In the data rows, the value 128 means zero.
Some points:
(101, 126, 72, 140, 92, 119, 192, 114, 147, 105, 116, 106, 163, 116, 137, 121, 129, 173, 134, 117, 81, 176, 117,
 123)
(138, 96, 141, 151, 154, 129, 132, 160, 123, 95, 170, 199, 122, 129, 137, 76, 99, 158, 117, 133, 93, 125, 74,
 122)
(166, 120, 175, 97, 74, 170, 112, 158, 148, 114, 127, 110, 127, 102, 155, 58, 117, 82, 133, 194, 123, 139, 156,
 144)
(21, 160, 109, 161, 106, 102, 121, 160, 135, 102, 105, 98, 159, 202, 181, 141, 126, 84, 126, 152, 134, 90, 196,
 158)
(124, 125, 84, 144, 101, 111, 80, 76, 127, 205, 122, 98, 119, 117, 79, 83, 99, 123, 125, 131, 125, 133, 131,
 110)
(158, 113, 76, 223, 188, 29, 250, 156, 84, 93, 63, 102, 35, 151, 99, 183, 152, 253, 113, 147, 199, 156, 76,
 135)
(154, 158, 167, 109, 143, 93, 94, 120, 146, 113, 137, 93, 144, 131, 164, 78, 179, 129, 126, 80, 149, 114, 154,
 107)
(101, 122, 122, 123, 76, 105, 78, 120, 118, 115, 127, 157, 136, 165, 119, 157, 140, 106, 150, 124, 162, 145, 90,
 110)
(92, 71, 90, 89, 154, 120, 87, 124, 149, 153, 162, 114, 110, 105, 114, 135, 121, 178, 137, 135, 104, 160, 139,
 116)
(127, 92, 125, 47, 129, 132, 129, 175, 135, 150, 125, 177, 109, 161, 118, 143, 154, 171, 151, 121, 122, 128, 156,
 77)
(213, 72, 121, 125, 127, 131, 91, 131, 146, 145, 99, 135, 149, 69, 78, 95, 59, 146, 164, 16, 84, 142, 162,
 86)
(127, 125, 168, 104, 135, 138, 114, 187, 174, 178, 138, 140, 150, 122, 111, 140, 79, 55, 99, 80, 121, 69, 126,
 118)
(141, 168, 97, 67, 122, 133, 158, 109, 111, 157, 108, 129, 140, 137, 130, 121, 140, 93, 103, 164, 143, 164, 114,
 155)
(119, 149, 132, 140, 181, 79, 162, 115, 145, 103, 94, 139, 119, 181, 142, 95, 138, 95, 129, 145, 149, 122, 145,
 58)
(103, 129, 127, 84, 122, 146, 149, 95, 99, 98, 91, 149, 132, 106, 119, 114, 113, 130, 87, 127, 115, 139, 141,
 66)
(109, 69, 117, 106, 107, 133, 163, 124, 127, 87, 155, 124, 170, 112, 148, 86, 78, 112, 106, 138, 99, 91, 140,
 132)
(159, 86, 172, 87, 143, 86, 140, 111, 117, 127, 89, 169, 201, 141, 128, 98, 130, 183, 97, 142, 100, 117, 96,
 141)
(106, 83, 180, 125, 81, 158, 95, 134, 171, 127, 125, 91, 163, 132, 156, 119, 180, 62, 168, 133, 113, 113, 109,
 131)
(124, 174, 113, 79, 105, 166, 82, 102, 111, 131, 144, 108, 181, 79, 192, 132, 118, 142, 170, 104, 141, 96, 137,
 105)
(175, 110, 102, 155, 144, 83, 143, 80, 126, 132, 145, 143, 155, 148, 53, 104, 163, 96, 130, 109, 168, 141, 144,
 136)
(76, 123, 113, 141, 146, 140, 172, 129, 82, 113, 80, 72, 106, 84, 122, 157, 136, 79, 145, 165, 146, 94, 130,
 105)
(81, 166, 164, 149, 129, 91, 133, 139, 134, 84, 130, 99, 96, 114, 85, 154, 155, 95, 166, 151, 116, 149, 123,
 125)
(177, 92, 141, 101, 133, 141, 162, 74, 139, 139, 116, 166, 156, 82, 73, 190, 134, 97, 123, 125, 134, 115, 147,
 136)
(128, 133, 156, 181, 75, 161, 128, 87, 133, 147, 167, 190, 183, 142, 113, 137, 133, 87, 165, 118, 73, 149, 122,
 150)
(148, 179, 89, 171, 197, 144, 156, 111, 127, 97, 75, 128, 105, 129, 96, 152, 169, 183, 114, 70, 125, 127, 117,
 147)
(107, 164, 81, 155, 122, 109, 95, 165, 98, 114, 132, 164, 110, 112, 216, 145, 206, 103, 90, 200, 150, 181, 210,
 139)
(161, 127, 118, 164, 127, 86, 128, 80, 83, 132, 176, 83, 95, 163, 181, 159, 126, 118, 101, 104, 178, 174, 71,
 105)
(195, 96, 110, 122, 142, 139, 136, 117, 137, 126, 96, 137, 101, 139, 126, 62, 131, 160, 159, 97, 150, 110, 161,
 155)
(165, 148, 128, 94, 124, 115, 111, 144, 171, 121, 180, 124, 151, 154, 76, 139, 88, 118, 122, 108, 55, 152, 125,
 126)
(213, 65, 92, 125, 141, 166, 105, 133, 183, 143, 159, 153, 162, 96, 119, 122, 139, 117, 158, 122, 118, 90, 98,
 151)
(187, 135, 96, 143, 123, 126, 143, 112, 154, 114, 100, 99, 124, 147, 156, 176, 138, 185, 126, 106, 120, 104, 101,
 96)
(102, 162, 121, 154, 129, 74, 135, 151, 152, 197, 125, 96, 158, 137, 129, 133, 206, 174, 105, 145, 138, 92, 117,
 151)
(91, 146, 135, 149, 172, 86, 115, 170, 83, 131, 129, 116, 109, 134, 182, 118, 145, 75, 186, 170, 163, 135, 110,
 107)
(94, 132, 101, 148, 155, 91, 138, 150, 66, 180, 101, 88, 122, 134, 121, 159, 132, 172, 129, 128, 101, 171, 76,
 150)
(125, 124, 151, 117, 113, 186, 84, 111, 132, 154, 175, 158, 184, 93, 97, 129, 110, 150, 94, 112, 154, 120, 120,
 66)
(137, 171, 151, 128, 68, 171, 169, 134, 203, 147, 133, 136, 133, 122, 83, 104, 107, 192, 166, 129, 103, 152, 140,
 67)
(71, 119, 177, 100, 170, 108, 142, 172, 126, 82, 162, 69, 140, 86, 161, 171, 145, 103, 146, 155, 160, 156, 131,
 164)
(107, 91, 116, 116, 159, 218, 147, 117, 108, 170, 187, 162, 146, 97, 121, 82, 103, 157, 161, 46, 155, 131, 132,
 144)
(131, 123, 75, 95, 103, 150, 100, 137, 127, 77, 67, 104, 110, 193, 107, 113, 119, 152, 113, 109, 158, 131, 30,
 131)
(86, 156, 87, 135, 117, 85, 66, 160, 88, 100, 153, 160, 108, 85, 129, 138, 155, 76, 98, 153, 96, 60, 146,
 118)
(185, 114, 157, 170, 156, 107, 161, 158, 5, 108, 125, 63, 123, 188, 74, 154, 141, 191, 108, 149, 141, 140, 145,
 99)
(133, 177, 146, 89, 122, 87, 110, 118, 94, 119, 139, 149, 106, 133, 173, 164, 105, 113, 184, 137, 81, 80, 143,
 165)
(154, 133, 144, 141, 67, 128, 150, 139, 77, 102, 135, 106, 116, 110, 93, 128, 126, 191, 113, 109, 194, 128, 145,
 171)
(134, 122, 111, 160, 160, 164, 80, 127, 207, 109, 146, 125, 168, 112, 112, 130, 62, 116, 77, 139, 159, 188, 132,
 120)
(121, 154, 169, 137, 186, 104, 146, 72, 132, 167, 126, 139, 132, 121, 166, 112, 62, 133, 130, 188, 119, 99, 128,
 137)
(96, 131, 171, 110, 149, 123, 113, 83, 151, 95, 87, 142, 81, 135, 141, 167, 153, 161, 106, 100, 146, 175, 116,
 188)
(161, 142, 115, 134, 109, 183, 164, 115, 110, 138, 165, 129, 117, 181, 94, 128, 83, 141, 145, 85, 132, 125, 127,
 121)
(157, 136, 96, 170, 187, 106, 191, 185, 90, 136, 15, 171, 103, 169, 120, 202, 121, 139, 104, 110, 162, 181, 93,
 136)
Along one direction, these points spread out more than along any other. Take the direction at right angles to it along which they spread out most. Go by this last direction. For each point below, how far along it does it lie, from 0 to 99? The average is 50, and the first point in the table lies past the average. One standard deviation of the points above along it is 16.
(102, 169, 137, 127, 161, 185, 110, 171, 110, 122, 106, 118, 133, 139, 138, 132, 136, 100, 188, 210, 121, 87, 135,
 192) : 26
(155, 111, 143, 118, 108, 172, 95, 106, 162, 188, 156, 109, 121, 87, 141, 96, 114, 104, 155, 164, 78, 136, 112,
 116) : 49
(123, 126, 132, 99, 113, 132, 162, 133, 145, 167, 135, 123, 83, 109, 112, 94, 173, 100, 65, 116, 118, 108, 132,
 136) : 47
(105, 136, 143, 136, 81, 95, 116, 144, 160, 152, 161, 178, 132, 109, 116, 126, 70, 135, 158, 126, 168, 109, 141,
 171) : 47
(106, 138, 155, 165, 90, 136, 116, 152, 123, 109, 112, 150, 89, 108, 151, 66, 127, 99, 102, 91, 109, 152, 125,
 154) : 43
(141, 138, 174, 84, 67, 203, 103, 115, 174, 154, 184, 145, 118, 72, 182, 129, 116, 62, 106, 127, 74, 89, 136,
 125) : 37
(134, 90, 125, 88, 127, 162, 146, 95, 142, 115, 205, 124, 103, 168, 124, 108, 142, 137, 90, 81, 85, 110, 158,
 135) : 58
(23, 149, 160, 196, 157, 132, 67, 109, 123, 86, 85, 112, 60, 174, 178, 209, 144, 82, 103, 235, 164, 107, 189,
 137) : 2
